Rotation paths and how fast each direction turns (deg/step):
Each turn is a multiple of 5 degrees from 10 to 175, or 0.
Each row of a path follows its step; steps can be skipped.
path 1
step 0: [ -6.3,  -4.1,  -5.6, -19.4,  -8.2,  -6.1,   0.8,   4.3,  -0.3,  11.7,
  13.3,   9.2, -11.0,   1.9,   1.5,  10.8, -22.6,   9.3,  -7.8,  -8.0,
 -11.8,  -6.7, -19.3,  20.6,  -0.9,  -1.6,   7.5,  -4.9,  -0.4, -12.8,
   5.5,  15.9,  -2.0,  -4.2,  18.7]
step 1: [  9.9,  12.9,  -4.1,  -9.3,   9.0,   8.2, -15.9,  -4.6,   3.4, -10.4,
  13.7,  -3.5, -18.1,   7.6,   2.3,  10.4, -19.2,  16.1,  -4.8,   1.5,
  -4.9,  10.3,  -9.2,   2.4,  -4.2, -18.2,  -8.1,  -8.2,   8.6,  -8.4,
 -15.1,   6.1,   4.6, -21.4,   1.7]
step 2: [ 13.1,  -6.9,  -6.2, -11.6,  23.1,   4.7, -16.2,   5.0,  -6.9,   8.5,
  14.9,  -2.5,   1.9,   9.0,   2.7,  21.4, -21.6, -10.4,  -7.1,  -0.4,
  -4.3,   6.3,  12.7,  -7.2, -16.2, -11.4,   0.5,  -0.3, -12.2,   7.4,
   1.7,   7.9, -10.0,  -0.9,   7.0]
step 3: [ -5.7,  -1.0, -18.2,  -2.3,   6.5,   8.5, -13.2,  -4.6, -16.7,  14.1,
  16.4,  -5.9, -23.8,  -6.7,  -3.8,  -1.5,  -6.1, -15.7,  -6.8, -17.9,
  -0.3,   6.7,   2.1,  17.9,  -4.8,   1.5,   5.6,  -1.9,   2.2,   6.6,
   1.7,  -4.4,  -4.0,  -9.3,  21.8]
step 4: [ 14.6,  12.5, -21.3,  12.7,   0.0,   2.9, -11.0,  -1.3, -12.8,  -0.3,
  -3.6, -14.4,   6.7,   7.6,  12.4,  -7.2,  -5.9,  -1.2,  -4.1, -13.9,
   7.7,  19.1,  -5.3,  10.8,   4.1, -23.8,   2.5, -16.8,  -2.0,   4.0,
 -10.6,  -1.2, -10.2,  -8.7,   7.4]
step 5: [ -1.6, -18.3, -19.1,   6.8,  10.9,  -3.2,  20.1,   1.3,  -4.3,   0.2,
  -2.3,  -1.4,  10.6,  11.9,   9.9,  11.1,  -7.7, -10.9, -20.0,  -0.8,
  -1.4,   9.7,   5.1,   9.5,   1.6, -23.3,   1.6,  -4.2, -10.5,   3.3,
   9.6,   2.8,   8.1,  -1.4,  20.5]
step 6: [ 11.6, -14.3, -11.0,  21.6,  -5.4,   2.2,   3.7, -10.4,  11.5,  -8.3,
  14.6,  -3.9, -20.5,   4.4,   5.1,  -6.6,   1.0,  -5.6, -19.8, -10.3,
   1.5,  16.3,  -2.1,   8.6, -12.9,  -3.9,   2.7,   7.1,   5.2,  -2.6,
  -1.1, -11.1,  20.5,  -3.2,  10.5]
step 7: [ 31.3,  -0.5,  -4.0,  19.0, -15.3,   1.1,   0.6,   8.5,   7.4,  -1.1,
   5.2, -10.5,   4.7,  21.8,   5.1,  -6.5, -14.4, -14.5,  -7.2,  -3.6,
   1.7,   3.9, -15.2, -12.2,  -8.2,   1.3,   5.9,  -5.0,  -8.8,  -5.0,
   2.7,   1.7,  -7.4,   7.0,  13.6]
step 8: [ -5.9,   3.0,  -9.6,  -1.5, -17.5,  -4.3,   5.1,   7.8,  -3.8,  -5.8,
  -1.0,  -7.8, -14.4,  23.0,  -3.6,   2.8,  -9.5,  -6.6, -14.4,  -2.3,
  -3.3, -12.1, -10.5,  -2.2,   7.7,  -2.3,   0.5,  10.8,  -5.5,  -2.3,
  24.0,  13.3,  10.8,  -6.0,  26.1]
step 9: [  3.9,   3.2, -17.5,  -1.5, -21.8,  -4.0, -21.3,  -7.7,   6.3, -11.1,
   3.5,  -3.2, -12.4,   4.6,  19.2,  -8.3, -10.4,  22.9, -12.9,  -2.7,
  -2.5,   8.2,  -1.5, -11.7,  -9.7,  -6.8,  -3.1,  11.5,  -1.8,  -9.3,
   7.8,  11.7,   9.5,  -8.4,   1.1]
step 10: [ -0.1, -15.8, -11.6,  -6.8,   1.9,   3.2,  -8.2,   1.2,   4.5,  -0.3,
  -0.1,   5.0,   2.9,   3.3,   9.0,   2.9, -25.6,   3.9,  -8.0,   9.9,
  -8.9,   3.9,  -9.6, -29.6, -14.9,   6.0,   2.2, -14.4,  -7.2,  -7.2,
  10.7,   1.6, -14.4, -10.1,  17.2]
step 11: [-13.3,  -3.6,  -5.7,   3.0,  12.8,   4.5, -19.9,  -1.0,  -6.5, -10.5,
  -2.0,  -9.5, -22.1,   5.7,  -8.6,   4.9, -10.4,  -4.9, -11.3,   2.8,
   6.6,   0.1, -10.0,  -9.1,  -2.6,   4.6,  -1.2,  14.5,   5.5,   3.1,
  12.7, -13.7,  -9.7, -27.8,  13.0]
Speeds:
[-6.2, -1.6, -2.8,  1.8,  3.9, 12.3, -7.5, -0.4, -5.6,  0.1, -5.0,  2.4,
 -0.8, -3.4,  2.6, -2.1, -1.4,  0.5, -0.8,  0.9,  2.7, -2.3,  2.5, -1.5,
 -2.0, -1.4, -1.6, -2.8,  0.3,  4.0,  0.4,  2.2, -2.7,  1.3,  0.1] | 45
[-1.7, -4.1,  8.4, -4.2, -3.5, -0.9, -3.7,  3.6,  0.7, -0.6,  4.6,  1.6,
 -3.3,  2.0, -0.5, -8.2, -4.3,  1.6, -1.7,  2.8,  2.0, -4.5, -4.2, -4.6,
  1.2, -5.0,  0.2,  1.3, -0.1, -1.8, -1.7,  5.6,  2.9,  3.1,  0.5] | 40
[  1.1,  -0.2,   4.7,  -0.7,   2.1,   4.0,  -2.8,  -1.6,   1.2,  -0.1,
   3.3,  -5.2,   5.4,   8.2,   1.6,   0.8,   4.3,   3.3,   2.5,   1.4,
  -2.0,   3.6,   2.7,  -4.9,   4.4,   0.8,   3.0, -10.2,  -0.6,  -1.2,
   3.3,  -0.4,  -0.2,   1.7,   2.1] | 130
[-4.5,  1.9,  1.5,  2.2,  2.1,  5.0,  0.5, -3.0, -0.2, -1.5,  2.1, -3.1,
 -5.7, -2.1, -0.8, -1.7,  0.2,  0.9, -2.2, -0.6,  2.3,  4.8, -0.7,  3.3,
  5.4,  4.6,  7.3,  3.5, -6.6, -6.7, -0.4,  2.7,  3.7, -4.2, -4.3] | 135
[ 2.1, -5.5, -0.2, -5.7,  2.1,  2.5, -0.7,  0.5, -3.2,  2.6,  1.2, -3.5,
  0.3,  0.0, -0.6,  4.8, -0.9,  5.8, -2.4,  1.0, -4.0, -1.8, -7.1,  3.6,
  5.8,  4.3, -1.0,  1.4,  2.8,  4.8, -4.3, -1.9, -1.5,  2.8, -7.6] | 20
[-0.1, -1.2,  0.5, -2.3,  3.3, -0.8, -0.7, -0.7, -1.2, -2.4,  1.6, -4.1,
  1.1,  2.3,  1.9,  5.0,  3.8, -0.7, -1.5,  3.3,  1.3,  0.3,  7.5,  0.1,
  1.5, -5.7, -5.1,  9.8, -1.1,  3.0,  6.6,  4.8,  4.4,  1.0, -3.2] | 110
